In the rows, zero is written as 128.
A single turn carries every row of the set below to another of its rows. Some are shown first; where does it send the rows asked next?
J_86: [153 190 135 119 121 112 131 136 71 122 86 134]
J_48: [159 100 151 160 78 112 138 102 112 121 85 162]
J_801: [145 100 116 162 136 103 163 129 97 170 71 151]
J_653: [116 120 130 128 188 111 101 101 99 104 128 136]
J_526: [139 105 113 161 138 153 114 154 155 143 50 122]
J_647: [146 134 181 178 117 117 109 114 138 144 99 94]
J_298: [128 116 144 101 135 127 100 111 82 103 80 182]
J_776: [125 119 131 143 135 164 146 154 133 109 150 180]
J_525: [132 107 124 140 186 152 114 175 124 100 83 116]
J_636: [133 205 130 134 130 130 129 142 84 130 99 145]
J_688: [142 130 164 140 139 133 148 183 90 163 68 136]
J_948: [145 136 99 153 147 131 117 157 145 140 76 81]
J_112: [139 102 132 165 155 155 112 155 162 91 110 107]
J_281: [140 192 132 173 125 134 121 109 133 154 93 132]
J_967: [111 126 141 124 153 124 88 95 85 112 80 175]
J_568: [151 139 127 121 90 118 136 130 115 94 159 135]
J_794: [139 133 116 142 97 121 156 148 114 112 164 144]
J_411: [142 82 139 172 101 99 141 98 108 131 94 159]
J_998: [110 111 163 119 124 171 89 145 146 135 111 164]
J_31: [123 104 133 102 150 106 114 152 109 137 142 95]

J_526 -> J_112
J_48 -> J_568
J_967 -> J_411
Now these:
J_647 -> J_31
J_776 -> J_281

A single turn carries every row of the set below to another of its rows. Some are shown first; where does it send the rows asked next?
J_337: [99 176 133 96 152 109 151 101 128 124 111 132 149 143]
J_179: [174 124 124 165 134 122 96 159 115 97 125 153 101 152]
J_844: [153 87 132 114 101 144 109 121 101 96 144 96 161 98]
J_444: [170 134 105 142 140 122 114 115 160 104 177 117 96 109]
J_204: [111 128 135 106 136 75 149 132 97 108 154 151 100 138]
J_158: [140 116 154 160 80 139 113 162 111 148 156 151 99 116]
J_116: [153 124 130 134 135 140 141 143 134 63 83 131 94 148]
J_539: [89 148 128 127 142 127 121 133 81 122 129 153 164 153]
J_175: [166 99 115 139 133 166 133 102 121 119 95 111 178 108]
J_178: [161 167 141 169 108 164 146 136 144 162 111 161 124 117]
J_857: [107 83 101 110 111 144 124 137 131 159 71 136 147 114]
J_920: [97 162 149 141 83 155 124 139 120 165 104 148 147 116]
J_731: [129 119 114 99 143 161 180 119 138 101 70 126 122 123]
J_860: [142 169 111 148 132 154 112 110 180 130 131 112 161 108]
J_902: [184 127 125 104 112 89 159 123 137 141 141 144 85 95]
J_469: [119 154 89 90 141 135 137 106 169 142 160 118 133 96]
J_308: [116 104 120 91 102 131 112 160 97 102 177 123 117 107]
J_182: [143 89 117 100 94 91 132 133 148 160 90 140 103 103]

J_857 -> J_731
J_444 -> J_158
Now these:
J_902 -> J_179
J_469 -> J_178
J_920 -> J_337
J_844 -> J_182

A single turn carries every row of the set below to another of its rows. Some are shown first; where does it send the rows asked next?
J_219: [101 191 157 180 180 138 70 134 215 122 139 180 85 157 199 181 69 157 141 152 144 166 163 77 140 110 97 89 135 124 136]
J_918: [102 189 121 108 213 133 116 154 149 119 140 208 78 138 177 174 84 123 192 138 186 196 153 141 111 122 154 159 84 163 95]
J_393: [120 191 124 178 181 119 95 115 200 116 144 173 110 135 197 208 80 140 134 148 138 186 163 65 140 115 109 112 117 135 160]
J_17: [124 183 119 190 195 119 92 113 201 114 147 164 116 154 192 203 83 142 132 144 142 176 163 70 138 112 113 112 116 134 148]
J_120: [126 149 170 111 172 132 127 119 169 114 127 230 61 134 161 206 137 131 183 136 171 181 148 136 100 142 159 184 97 130 90]
J_322: [86 165 127 134 187 128 101 157 154 86 115 201 59 117 190 167 96 116 213 151 151 171 178 132 111 129 120 171 102 142 49]
J_383: [112 155 131 191 187 73 60 179 138 97 133 183 67 187 187 199 115 147 187 149 162 162 115 132 117 171 77 152 73 165 111]
J_951: [70 166 147 179 181 94 102 149 153 156 146 194 13 170 244 151 88 178 141 153 137 207 132 79 94 139 108 122 170 109 120]
J_548: [137 175 150 204 175 64 88 95 135 85 94 221 90 150 212 186 117 166 149 118 155 205 134 84 75 111 156 123 175 103 139]
J_277: [118 138 134 150 154 124 86 92 126 96 122 153 37 201 169 153 88 198 165 124 196 188 114 78 100 115 108 95 117 157 111]
J_558: [109 150 149 162 155 147 132 182 153 102 136 244 68 129 184 226 112 123 177 159 152 201 119 127 70 172 114 149 138 147 67]
J_574: [128 140 126 180 163 103 86 93 138 110 110 135 35 185 167 184 80 190 186 140 209 169 142 91 113 148 91 94 108 163 117]
J_587: [121 119 167 192 150 104 99 111 158 96 99 165 67 127 170 199 141 88 134 140 137 217 144 80 145 144 109 148 74 117 131]
J_60: [152 167 173 185 155 129 118 141 163 116 127 143 48 197 184 151 74 129 125 164 201 210 175 111 121 164 103 148 89 118 98]
J_360: [119 173 192 168 185 84 89 145 146 59 100 210 31 170 224 153 104 80 128 141 147 181 104 128 109 132 131 139 161 111 147]
J_724: [72 124 128 167 138 142 157 139 129 62 123 209 51 122 150 154 125 115 176 139 163 175 141 140 105 151 113 154 135 141 84]
J_34: [114 173 159 170 165 108 74 158 124 146 100 154 54 195 190 128 132 131 188 130 166 235 95 124 131 141 111 162 160 168 95]
J_819: [85 171 113 170 161 149 153 172 129 91 129 223 72 142 178 190 100 115 155 152 154 197 117 118 88 144 125 177 162 192 103]
J_478: [130 200 147 176 190 114 103 149 148 48 146 207 118 198 170 165 114 130 169 180 163 216 120 65 138 148 152 120 107 124 126]
J_261: [143 162 156 169 159 84 97 117 134 82 94 215 93 162 182 168 109 201 150 114 159 211 131 86 98 83 136 138 171 115 152]
J_996: [130 187 151 196 161 63 95 91 125 88 87 221 87 140 214 187 122 176 152 121 161 202 126 93 74 109 147 127 172 101 141]
J_986: [71 160 125 187 201 78 93 126 134 163 153 179 20 168 215 146 86 160 149 117 141 213 106 109 80 160 114 128 176 131 131]
J_563: [136 149 177 136 156 117 135 136 172 104 91 228 50 135 166 236 107 124 167 169 175 183 134 129 113 170 168 129 147 126 83]
J_726: [79 134 187 188 175 90 76 101 132 102 121 185 31 152 138 151 107 115 162 140 141 224 129 115 81 193 126 162 100 96 132]
J_924: [129 127 127 190 172 106 84 93 141 116 110 129 35 193 172 175 77 183 183 132 194 179 143 95 109 146 100 89 113 162 107]
J_953: [65 166 127 173 191 87 94 124 132 166 149 175 19 153 211 144 79 162 151 134 141 213 112 104 74 169 105 130 170 130 136]
J_786: [75 154 128 162 127 122 121 124 140 75 105 188 25 141 177 163 101 99 201 155 190 185 189 136 111 144 142 143 148 118 68]
J_153: [106 212 139 213 161 76 75 141 127 95 119 211 115 156 216 173 134 139 143 137 138 189 114 120 81 152 111 171 87 129 74]

J_383 -> J_726
J_986 -> J_548
Now these:
J_574 -> J_953
J_360 -> J_478
J_322 -> J_724
J_918 -> J_786
J_277 -> J_951

A single turn carries every row of the set below to another of its rows. Some are shown first; where does it send the rows asked next?
J_405: [196 141 84 99 85 140 99 140 89 107 169 78 113 135 161 147 134 125 191 104 127 133 153 112 109 134 132 149 80 141]
J_840: [137 119 83 100 119 128 109 126 133 192 136 115 84 156 175 204 116 101 132 118 133 136 150 77 69 134 69 189 103 82]
J_143: [150 145 124 77 112 167 84 116 91 124 144 131 65 145 155 167 98 95 161 122 117 89 156 56 87 178 69 131 81 119]
J_23: [104 147 123 120 133 152 113 171 137 181 52 89 118 122 148 121 158 122 165 149 105 142 115 109 114 138 103 151 126 130]
J_498: [115 113 103 107 147 163 94 160 119 175 64 100 122 123 165 151 132 127 198 170 125 125 105 111 130 137 113 158 145 114]
J_126: [183 137 134 122 153 123 93 112 134 104 113 125 99 130 137 185 86 84 174 119 108 137 119 139 105 193 43 143 109 140]
J_614: [143 134 177 122 139 122 106 82 86 157 67 140 137 172 148 132 125 84 143 131 131 155 136 116 114 178 48 168 120 93]
J_345: [116 168 116 99 93 161 66 126 119 106 138 115 89 160 146 148 84 130 140 102 117 97 169 38 85 143 81 111 121 122]
J_578: [139 147 134 109 84 134 79 102 90 124 152 101 133 152 148 194 110 149 119 137 92 125 144 89 96 121 159 127 70 131]
J_419: [208 137 118 92 70 146 115 122 117 94 117 133 172 142 164 134 130 101 192 121 127 122 163 134 117 168 84 167 133 171]
J_390: [139 127 119 125 61 93 124 136 91 133 113 160 172 165 159 143 150 88 155 145 118 131 165 126 136 176 81 130 130 168]
J_234: [129 151 85 100 102 138 120 159 160 182 108 121 128 159 157 191 119 137 123 112 141 125 183 83 81 122 74 191 148 96]
J_464: [167 145 141 143 102 127 111 142 138 143 109 128 168 178 188 130 119 148 170 136 142 157 109 85 69 80 124 180 137 93]
J_428: [125 116 140 123 107 122 119 71 70 149 88 100 119 186 130 120 133 92 186 152 142 156 169 111 135 166 77 143 147 117]
J_424: [163 155 128 140 145 124 87 127 132 81 143 77 119 155 126 193 94 123 195 113 115 159 140 126 94 154 45 120 125 138]
J_621: [119 143 167 112 108 143 117 70 79 131 82 89 148 166 136 138 152 113 164 142 121 168 172 136 117 165 49 152 135 127]
J_355: [182 129 136 141 124 111 93 113 160 104 125 112 89 164 137 184 88 118 202 122 127 170 163 144 104 142 60 107 120 125]
J_703: [140 159 113 120 98 117 119 106 132 158 131 130 177 197 150 198 114 139 151 155 121 109 103 73 49 111 124 168 135 119]
J_649: [150 170 152 92 91 137 54 139 117 111 112 122 87 135 147 162 84 107 158 119 106 105 179 44 90 137 106 102 106 93]
J_513: [197 136 107 105 101 123 100 133 125 134 138 119 150 170 142 175 156 124 173 103 109 150 153 143 107 150 105 94 61 162]
J_493: [149 142 82 66 99 132 91 113 154 179 87 113 141 144 160 208 115 106 139 117 130 118 170 79 72 126 92 183 155 80]
J_97: [113 107 145 134 148 152 96 152 137 191 70 127 95 146 179 142 129 103 152 158 108 148 93 77 97 135 90 160 105 110]
J_435: [159 156 133 135 81 101 98 128 114 109 77 135 175 126 173 85 108 101 154 124 122 135 109 116 115 141 117 167 157 127]
J_695: [150 117 115 119 60 143 104 98 123 130 158 88 115 169 181 153 123 128 148 137 115 153 150 58 73 89 150 174 110 137]
J_910: [106 159 96 136 97 108 107 144 113 147 102 164 161 150 183 123 124 141 169 147 134 104 78 132 104 135 105 130 138 116]

J_355 -> J_428
J_97 -> J_840
Now these:
J_390 -> J_910
J_23 -> J_234
J_464 -> J_695

A single turn carries every row of the set below to another of its rows. Some are shown first; where does it send the rows asked next?
J_680: [118 129 111 109 113 176 129 106 150 126 105 119 142 121 134 165 153 110 128 98 121 153 79 100 111 154 83 185 147 122 114 130 152 74 131]
J_964: [104 158 163 88 170 109 138 144 144 183 101 106 147 137 118 158 145 93 115 106 144 128 125 115 122 154 104 84 105 147 123 105 165 103 150]
J_560: [144 147 133 124 97 144 146 132 130 85 102 197 107 164 139 116 95 113 154 97 114 139 163 129 123 152 133 121 95 87 138 147 108 124 121]
J_733: [88 95 136 121 135 67 103 155 129 156 116 178 113 158 136 162 97 129 132 97 140 141 158 140 154 125 89 94 130 149 127 110 128 110 136]
J_527: [105 115 162 132 167 119 120 77 105 159 90 126 127 117 89 133 130 93 68 96 142 111 130 118 110 152 110 157 118 187 141 107 132 112 142]
J_293: [161 102 127 106 108 115 101 86 73 130 125 126 98 150 123 141 141 114 137 118 150 155 115 118 73 123 129 103 110 97 66 132 151 133 137]
J_721: [168 134 133 160 172 120 140 160 66 145 157 84 124 148 113 124 133 125 133 118 136 126 95 132 143 152 117 142 147 126 125 145 142 183 143]
J_616: [112 74 150 144 114 118 160 152 133 123 134 144 85 105 113 165 125 176 88 127 148 130 133 120 99 97 133 167 100 150 124 156 152 134 136]
J_941: [159 137 120 117 111 188 107 161 107 112 194 108 131 113 103 113 154 109 172 136 105 146 129 133 131 140 83 136 128 184 126 117 140 108 164]
J_370: [108 170 114 148 173 173 142 127 140 150 107 134 119 122 99 107 129 124 136 94 117 162 99 111 121 138 96 154 105 100 113 69 166 76 136]
J_269: [106 123 139 145 103 117 114 80 99 148 160 159 121 122 113 145 110 130 98 109 158 138 180 137 66 138 92 84 133 157 129 114 130 115 129]
J_511: [128 155 137 94 92 170 159 120 129 139 125 109 120 157 99 139 183 119 144 156 123 107 90 126 118 102 79 111 170 123 117 113 144 119 169]
J_325: [139 134 136 122 100 128 117 77 113 112 119 186 116 119 124 79 145 96 177 120 138 134 132 111 83 138 171 145 133 107 135 114 124 134 96]
J_490: [145 175 144 150 194 109 100 139 100 114 136 134 92 106 91 132 164 136 125 178 151 131 124 139 162 153 149 144 134 140 134 154 124 157 117]
J_168: [93 138 127 177 157 202 131 161 169 135 133 168 139 133 151 140 126 123 140 176 148 115 111 148 141 146 129 141 125 132 134 154 102 82 135]
J_402: [181 98 126 92 59 178 111 168 80 108 165 129 130 127 130 114 122 118 125 133 147 127 132 127 143 148 133 146 91 103 140 129 123 134 123]
J_944: [100 93 138 107 137 101 126 119 136 169 126 132 149 129 107 152 139 71 149 136 176 139 172 183 100 135 128 129 119 174 112 87 109 115 131]
J_853: [170 119 123 130 135 152 127 171 99 91 146 161 164 82 136 83 113 163 176 124 145 114 133 126 160 123 122 139 126 132 122 112 147 157 140]
J_312: [119 91 118 152 158 168 94 118 84 131 126 158 84 132 105 126 143 130 99 134 61 137 91 127 130 119 138 159 111 125 118 74 136 121 132]
J_633: [139 114 121 171 183 102 106 141 129 128 111 206 129 87 119 127 108 117 140 93 109 151 149 145 125 128 122 134 104 107 114 155 96 120 162]
J_132: [97 141 153 128 155 178 116 89 132 115 78 133 122 130 98 138 130 114 123 134 157 115 96 124 158 151 105 153 112 100 135 118 126 30 134]
J_39: [182 161 143 137 125 135 100 146 130 126 150 97 120 151 119 159 144 92 91 162 143 149 103 133 148 159 113 128 123 128 163 173 96 164 132]
J_591: [102 121 128 111 144 117 142 178 176 148 141 134 116 94 115 168 126 159 124 152 163 128 113 140 109 103 121 111 57 122 152 111 134 146 164]
J_324: [77 150 143 135 143 127 115 135 152 172 114 135 109 135 132 172 92 145 98 109 153 137 127 104 101 189 104 145 119 174 121 145 139 108 101]
J_606: [147 111 132 93 131 172 67 197 117 123 155 149 129 135 85 131 128 117 134 168 143 116 123 141 146 145 124 155 170 131 128 149 108 65 137]
J_737: [155 156 152 101 78 127 109 158 136 96 133 147 120 95 87 77 128 135 138 180 153 123 143 132 170 120 146 155 131 116 136 103 98 127 118]
J_107: [131 70 185 139 118 116 140 114 135 155 135 110 125 106 99 126 139 125 107 146 178 105 96 121 108 73 132 118 93 135 166 117 137 125 161]
J_159: [136 143 117 143 150 155 79 154 96 81 159 127 115 145 104 73 95 142 111 164 135 132 116 120 152 119 118 125 147 154 104 79 133 96 162]
J_551: [104 157 130 135 88 102 135 111 154 150 123 122 98 138 109 117 125 91 187 149 195 128 122 153 133 138 98 142 108 130 119 150 68 117 160]
J_500: [117 124 112 84 116 116 144 117 116 102 99 150 149 140 138 112 115 98 208 108 138 96 113 147 126 154 136 135 120 89 136 105 96 149 151]

J_733 -> J_159
J_616 -> J_721
J_560 -> J_370
Now these:
J_737 -> J_324
J_293 -> J_511

A single turn carries every row of the set below to another of its rows. Some are shown first; where does it send the rows asked next?
J_780: [132 172 60 186 99 74 87 120 125 87 106 135 106 175 77 139]
J_510: [108 201 89 136 122 71 98 122 140 91 131 97 141 162 101 93]
J_243: [142 128 111 165 189 53 95 146 144 62 153 118 134 152 126 94]
J_255: [187 143 161 175 158 131 107 142 170 88 85 117 98 179 94 133]
J_694: [137 107 141 127 149 127 95 132 139 118 101 129 107 144 112 192]
J_686: [148 142 87 135 170 63 98 123 171 86 118 119 127 116 112 68]
J_734: [132 155 141 152 140 124 55 153 163 76 57 96 155 143 130 99]
J_67: [152 146 110 168 122 77 51 110 184 127 148 154 119 155 89 157]
J_856: [135 119 161 146 195 104 83 117 137 110 145 130 107 136 135 159]
J_47: [151 106 112 132 194 81 121 156 132 102 87 108 122 165 121 110]
J_484: [124 162 113 131 188 95 99 111 94 89 69 130 83 140 112 95]
J_610: [165 147 108 153 177 73 79 161 117 96 87 137 128 100 106 79]
J_905: [135 173 143 157 90 116 85 108 156 104 147 162 111 166 92 156]
J_668: [169 166 112 199 153 82 69 124 164 53 137 98 109 158 110 178]
J_770: [133 106 148 132 155 121 99 129 147 112 90 130 110 140 115 192]
J_749: [125 198 87 139 129 57 85 130 145 82 137 104 145 145 103 87]
J_604: [146 140 134 215 129 138 107 139 119 109 125 156 97 173 102 131]
J_381: [150 132 114 146 192 81 87 152 123 95 68 131 119 108 105 79]
J_940: [152 179 87 185 150 43 66 123 160 54 136 103 121 162 87 124]
J_156: [138 164 146 158 95 119 74 115 152 94 154 165 105 161 88 156]
J_740: [88 139 104 166 148 102 104 110 144 53 49 126 96 137 82 121]
J_503: [107 165 107 155 156 102 39 110 118 60 115 130 124 142 165 98]
J_361: [97 182 87 171 100 75 80 147 136 68 91 114 145 139 79 122]
J_771: [149 148 80 147 146 69 103 121 187 86 117 109 135 112 103 77]
J_850: [110 162 125 144 178 109 101 121 94 86 52 124 93 138 99 101]
J_251: [158 146 141 159 162 124 136 141 127 84 53 101 100 155 87 120]
J_238: [128 159 112 192 106 130 130 129 106 74 89 141 97 155 81 119]
J_264: [154 160 162 140 111 133 83 133 147 93 98 129 106 151 84 190]
J_729: [152 123 125 166 157 84 92 156 137 57 167 140 130 168 146 147]
J_792: [121 171 128 153 119 148 83 124 126 106 98 122 134 149 146 73]
J_777: [163 145 151 164 180 81 38 125 170 118 148 116 117 143 98 157]
J_399: [149 139 112 158 127 80 44 114 176 129 153 153 113 165 88 157]
J_495: [135 115 164 150 188 115 81 125 138 110 153 125 110 131 127 158]
J_172: [104 123 92 128 154 100 54 115 169 77 72 113 136 157 154 112]
J_712: [147 153 73 194 129 99 79 114 131 122 115 122 92 188 102 177]
J_663: [168 149 151 171 182 72 38 126 162 118 147 127 121 137 106 153]
J_210: [151 179 99 187 136 106 19 120 143 72 75 115 127 115 124 111]
J_423: [78 156 98 166 126 110 110 110 132 63 61 120 103 138 81 123]
J_501: [86 174 108 174 111 82 82 162 123 68 79 118 147 148 75 121]
J_739: [132 152 69 161 113 127 63 96 160 118 71 122 117 135 131 99]
J_429: [173 115 117 122 165 90 104 150 156 107 106 128 116 204 132 147]
J_333: [145 164 170 146 109 129 90 138 143 96 93 135 116 151 89 187]

J_749 -> J_361
J_503 -> J_210
Now these:
J_501 -> J_740
J_905 -> J_333
J_47 -> J_243
J_156 -> J_264
J_429 -> J_729

